One turn moves every row onto another: examples first, then more rows asked:
Desu: -0.25  1.70  -1.74  -0.02  1.97  1.64  -1.96  2.20  0.34  -0.58  1.08  -2.51  1.76  2.11  -1.69
rem: 0.54  2.70  -0.76  0.95  0.14  -0.55  2.74  1.05  0.62  -3.08  -1.89  0.92  0.01  -1.35  1.24
Bup: -0.08  0.34  0.13  1.80  -0.74  0.46  2.60  -0.73  2.43  -2.15  0.52  2.41  0.74  0.53  -0.13
fozef: -0.06  -0.83  -0.99  0.26  -1.29  0.37  2.89  -0.12  1.07  -3.29  -0.05  2.65  -0.48  -0.33  0.53
vut: -3.23  -0.59  -4.59  0.49  -0.34  1.31  1.02  -0.59  -0.33  -2.43  1.80  -2.22  1.09  0.43  -1.47
vepuv: -0.04  1.71  -1.25  1.63  -1.36  0.08  2.57  -0.03  3.10  -0.77  -0.11  1.40  0.19  -0.48  0.83
poze: 0.39  1.28  -3.48  1.44  -1.32  -1.70  2.58  0.08  0.68  -1.15  -1.60  0.81  0.01  -1.08  -0.62
muva: 1.10  1.69  1.33  -1.84  -0.57  -0.70  1.74  0.79  1.98  -0.79  -0.25  0.57  0.15  0.58  0.26
debi: -1.21  -0.90  -6.03  0.34  -0.88  0.69  -0.38  0.60  -0.50  -3.18  0.69  -1.61  1.08  0.61  -0.73
gofi: -1.90  -1.10  -4.68  0.83  0.30  0.73  0.21  0.13  -1.47  -3.41  1.74  -1.44  1.30  0.40  -2.45
gusil: -0.50  1.86  -0.92  0.19  2.80  2.62  -0.40  1.29  -1.59  -0.99  0.59  -2.83  2.07  0.31  -0.95
nalav: 0.93  -0.07  -2.41  1.39  -0.83  -1.94  2.19  -0.55  -0.34  -1.14  -1.32  1.45  1.03  0.05  -2.36
gizez: 0.99  1.93  -2.09  -0.31  1.38  1.78  -2.47  1.65  -0.63  -0.81  0.49  -2.75  1.54  0.94  -0.28
Mifan: -0.93  1.11  -1.66  -1.64  0.21  1.56  -0.12  2.60  -0.88  -5.03  -0.21  -1.20  2.42  0.24  2.18
Moduf: 0.91  2.49  1.12  -0.15  -0.64  -1.61  0.48  -0.77  0.84  -0.39  -0.29  0.14  0.42  0.61  -1.20
zos: -2.33  0.75  -0.55  -1.71  0.44  0.97  0.62  1.81  -1.47  -5.38  1.09  -1.19  2.57  0.17  0.53
des: 0.17  1.63  -1.10  -0.38  2.22  1.24  -1.25  1.62  -0.82  -0.63  1.47  -2.80  2.29  1.15  -2.24
kivev: -1.82  -0.85  -1.45  -0.60  -0.21  2.04  1.26  1.98  1.99  -1.21  2.54  -0.32  4.28  1.61  -0.61
Dotor: 1.23  3.06  -0.39  0.79  -0.80  -0.89  0.64  0.07  0.41  0.23  -1.23  0.25  -0.07  -1.07  0.11
Noba: 1.31  1.46  -1.50  -0.35  0.92  -1.47  1.95  0.13  -0.35  -3.33  -1.27  -0.25  -2.00  -0.23  -1.16
zadiz: 0.53  2.04  -0.25  0.44  1.06  -1.58  3.06  0.43  0.35  -4.36  -1.61  0.61  0.19  0.10  -0.60
Viku: -1.89  -0.66  -4.73  0.98  -0.03  0.95  -1.42  0.71  -1.54  -3.03  0.93  -1.24  0.74  1.04  -1.91
Dem: -0.88  -0.43  -3.16  -0.28  -0.57  2.41  0.52  2.11  3.09  -1.21  1.72  -0.72  3.28  1.84  0.78
taga: -1.81  -0.52  -1.78  -0.48  -0.03  2.34  0.53  3.15  1.99  -1.74  1.37  0.08  4.03  2.19  0.18
keruz: -2.52  -0.51  -3.01  -0.56  0.04  1.76  2.48  1.57  1.89  -0.72  1.55  -1.59  3.90  1.39  -0.76
sedu: -2.76  0.57  -1.81  -1.68  -0.26  0.62  -0.15  2.49  -1.17  -5.36  0.16  -0.96  2.21  0.92  0.75
Nepep: -2.36  1.09  -0.34  -1.65  0.39  1.68  0.48  1.51  -2.51  -3.38  0.11  -1.62  3.01  -0.47  0.99
fusi: 2.14  -0.46  -2.05  0.74  -0.20  -0.34  1.71  0.20  0.76  0.71  -0.58  1.28  -0.01  0.28  -2.04

vepuv -> Dotor
Bup -> Moduf
Now these:
gofi -> zos
Desu -> Viku
Noba -> fozef
Nepep -> keruz
Mifan -> Dem

